(in the rows, 128 means zero)
The rows below come in pairs that one turn or mirror swaps. Which row does each named row swap with?
The rows were stretched afterwards, more along some directions than others.
selu: [153 160  92 152 117 112 124 117 108 115 129 147 146 154 127 128 142 120
 133 134 142 122 130]
latir: [150 140  80 122 111 122 120 131 134 158 135 122 114 171 100 156 146 143
 133 138  99 134 127]
mit: [118 146  84 127  68 121 156 107 121 150 141 130 113 119 117 106 156 145
 123 118 104 131 130]
zama: [160 160  51 124  65 126 143 111 105 171 140 130 183 160 109 119 147 135
 125 131 129 125 118]
Tupe: [117 133  99 116 125 110 131 101 132 108 113 131 116 117 140 117 146 119
 115 117 135 146 143]
nuka: [124 134  87 132 114 115 101 119 113 116 126 131 131 157 133 146 154 102
 124 145 124 137 112]
Bol: [146 163  54 125  63 140 158 110 120 185 131 118 177 143 116 129 149 132
 112 124 129 125 108]
nule: [109 131 109 132 118 112 126  94 127 122 111 136 124 106 143 110 146 132
 105 121 137 148 129]
Sifo: [102 155 118 106 145 103 113 110 128 119 126 143 129 108 148 121 125 134
 117 124 103 119 117]
Mubaz: [115 142  97 128 142 116 136 112 129 120 127 129 121 115 139 129 119 149
 124 125 108 121 134]
gaz: [124 153  97 136 101 129 132 101 127 115 126 150 114  93 109 111 110 149
  95 123  94 122 119]
tetof: [131 146 119 141 109 116 119 124 129 113 151 135  91 142 148 150 146 154
 115 146 116 161 137]
lifak: [152 147  83 110 122 117 137 141 113 122 137 132 138 155 133 138 130 111
 140 118 126 132 139]
lis: [114 163  73 137 107 122 156 108 141 128 107 142 126 128 132 133 122 136
 117 111 127 135  97]
pumu: [134 153 113 141 113 126 138  99 146 148 130 114 113 134 149 181 164 124
 120 120 132 148  97]
tife: [115 160  69 122  70 138 158 109 125 134 143 148  94 125 117 141 140 116
 110 119 109 142 103]
minap: [115 140 113 136 109 137 128 139 153 183 104 123 148 123 132 138 119 107
 150 131 123 130 114]
nik: [131 128 132 119 144 116 100 132 120  94 127 132  95 115 129 137 150 142
 102 135  99 142 155]
Vubeb: [126 135 101 119 109 111 136  96 135 113 121 122 114 119 129 133 163 116
 101 117 132 149 141]
Gizal: [119 133 129 154 106 142 116 137 145 175 112 124 124 124 126 149 133 118
 144 133 134 144 121]
nim: [171 155  63 148 108 110 155 109 118 157 129 146 138 160 111 152 163 141
 110 139 139 140 145]
Ler: [108 151  83 122 110 125 132 104 120 156 130 134 128 143 112 147 157 132
 130 104 111 104 108]
lamo: [131 145  98 136 119 125 125 130 116 103 125 140 109 127 139 153 154 113
 126 146 147 161 155]
Kasop: [160 160  60 132  68 140 161 108 119 179 135 128 181 149 109 126 159 129
 119 134 127 117 117]
gezam: [169 153  74 134  86 136 139 119 123 169 141 123 164 149 112 128 152 147
 125 131 118 123 115]
zosa: [141 158  71 104 125  87 143 117 116 116 134 146 106 121 104 147 138 121
 108 144  99 121 142]
Pov: [124 121 119 142 109 139 127 141 136 174 106 114 143 133 120 135 138 108
 142 130 135 136 120]
beder: [151 162  52 139  62 134 157 101 112 185 129 133 186 148 106 124 159 129
 116 137 129 119 105]
panin: [109 152  98 132 104 120 133 123 122 124 128 136 126 149 128 116 146 139
 131 108 111 133 130]
tal: [117 176  78 130  98 113 157 104 149 120 150 123  79 111 120 140 158 145
  86 124 103 152 135]
sufek: [134 147  71 127 133  91 139  96 117 104 130 156 131 151 119 158 149 135
 110 142 116 118 133]
zepi: [138 146 116 123 129 107 102 131 105  84 141 152  98 134 125 134 158 133
 101 132 107 146 151]
sosif: [137 143  94 140  77 126 134 120 111 153 140 119 116 168 117 150 180 110
 149 127 145 129 116]
fimi: [122 147  95 133 105 119 135  85 116 135 108 141 132 134 115 152 148 132
 111 116 126 118  99]
Nutok: [108 144  83 121 103 130 137 128 137 101 140 139  76 146 109 159 142 126
 113 128 106 144 131]
Vik: [130 128 110 143 107 142 137 142 148 176 105 117 145 134 125 134 128 109
 147 136 126 128 116]
musid: [131 145 113 126 124 110 107 122 109  92 133 148  99 130 130 142 163 143
  91 142 100 143 131]
fil: [ 94 153 101 112  95 137 153 109 134 126 125 129  97  93 139 125 135 118
  97 101 138 149 114]
nunef: [145 133 103 151  99 138 141 128 143 183 113 127 143 130 124 136 145 110
 145 127 143 136 116]
Bag: [142 147 118 121 131  99 108 131 117  87 135 145 108 132 129 145 160 140
  99 148  94 146 147]
rever: [164 160  61 119  86 123 144 114 120 159 139 137 169 152 100 144 155 142
 115 146 115 127 126]
vuri: [108 136  94 143 105 132 145 117 122 150 112 118 126 110 136 136 135 144
 120 106 124 127 114]
tived: [106 174  72 120  73 135 138  97 141 145 127 146 135 112 121 123 118 121
 128 106  95 129  86]
Gozu: [132 135 109 124 121 101 127  92 131 111 120 123 109 126 140 139 164 135
 110 123 135 152 132]
dira: [116 142 115 114 115 126 103 127 111  99 134 150  98 112 121 123 139 142
 103 134 101 145 137]
zezer: [122 124 111 147 114 136 129 137 153 169 109 121 132 133 119 145 141 113
 132 132 133 142 125]
vor: [114 132 111 144 105 149 128 147 146 174 106 121 136 122 117 130 120 114
 149 136 127 135 125]
letir: [146 131  79 105 100 117 122 113  98 117 145 151 120 149 111 134 128 110
 122 129 129 128 146]
nasi: [153 167  79 133  80 133 148 107 123 164 133 132 174 136 113 128 155 137
 117 137 125 134 120]
kigav: [135 147  90 121 101 105 140  93 130 113 121 137 123 121 139 121 162 124
  97 126 126 156 129]

vor swaps with beder
Vik swaps with Kasop
lamo swaps with nuka
Tupe swaps with musid
Mubaz swaps with tife
zama swaps with Gizal

The rows below come in pairs that one turn or mirror swaps. Which row does each named row swap with?
The rows were stretched afterwards, more along some directions than others.
Fonit: [129 128 119 107 163 135 130  97  95 135 138 123 172 117 130 132]
Folud: [125 155 156 100 142 122 152 132 125 129 127 158 123 149 122 104]
Lutil: [136  80  96 131 106 140 130 111 131 104 115  76  95 140 125 183]
Zupug: [105 135 125 104 125 143 139 120 116  86 101  87 126 146 106 135]
baded: [ 82 134 121 104 142 119 113 143 111 105  76 120 145 140 110 120]
finek: [138 148 143 152 128 138 133 119 117 134 118 104 102 111 109 153]
lebuk: [105 128 125 120 122 130  99 133 102  95 102 127 124 141 149 161]
muz: [117 142 139 116 100 117 138 160 127 128 107 142 148 159 133  95]
sof: [122 165 111 129 121 146 132 111  98 139 130 120 150 137  93 100]
sasif: [152 146 165 141 138 114 144 128 113 150 104 154 155 133 101 104]
fosib: [ 97 134 145 122 128 108 130 155 141 103 103 152 109 158 141 101]
Veme: [ 80 124 105 110 174 120 105 116 112  95 118 118 167  94 141 136]
Memor: [131 188 123 139 159 129 123 127 102 114 124 159 175  83 108  96]
dofir: [156 148 134 173 126 139 144 121 123 139 113 135 165 125  71  96]
lik: [125 149  90 119 123 134 117 126 108 121 146 119 129 139 122 113]
vado: [135 143 106 134 149 144 142 114 119  98 111  98 151  97  74 122]
beb: [153  93 116 144  91 127 161 123 138 126 106  95 110 143 100 119]
peva: [ 96 141 123 110 132 140 138 116  93 124 109 119 143 149  98 100]
Volup: [143 170 159 133 135 136 149 125 110 121 129 153 165 107  79  92]
Tino: [157 137 115 134 152 136 124  95 120 127 139 149 127  91 102 128]
dopif: [122 134 115 113 151 127 142 103 117 114 120 115 109 117 123 129]
tep: [ 92  83 126  97 152 133 143 109 138 122 107 104 111 156 145 149]
nozi: [109  86 104 108 162 146 108 101 148 103 112 104  92 116 154 184]
pugib: [ 95 121 119 136 139 115 119 134 125 126 104 145 139 131 122 113]
Linav: [106 161 117 100 159 133  93 126 115 102 120 138 142 117 147 147]
pasug: [135 137 126 149 150 130 144 118 129 119 120  95 183 102  86  99]
Lape: [100 132 115 121 159 125  98 133 103  94 107 144 135  96 143 156]
vofot: [124 157 166 143 152 137 134 129 102 130 106 106 152 104 109 143]
fakob: [151 136 106 177 126 146 145 109 125 129 130  87 129 113  96 123]
bipig: [135 139 129 120 118 130 127 131 114 140 145 160 163 135 120 114]
dod: [136 137 123 152 151 118 119 116 113 108 125 154 160 106 142 122]
gukef: [129 136 130 120 146 139 120 104  92 134 136 122 182 102 104 128]
mov: [136 143 125 119 166 145 112 107 129 138 143 169 171 107 136 120]
nitu: [130 118 129 154 141 122 131 117 128 136 109 105 152 132 127 138]
Totu: [ 96 149 139 120 142 129 136 135 128 141 136 121 120 135 132 111]
zusub: [151 145 133 143 141 127 124 129 122 136 150 116 109  98 126 149]
taf: [ 82 116 147 101 140 126 136 132 137 127  97  97 107 162 126 143]
Mivat: [127 133 128 150 160 140 129 123 124 123 113 139 180  98 110 122]

muz swaps with beb
sasif swaps with baded
peva swaps with vofot

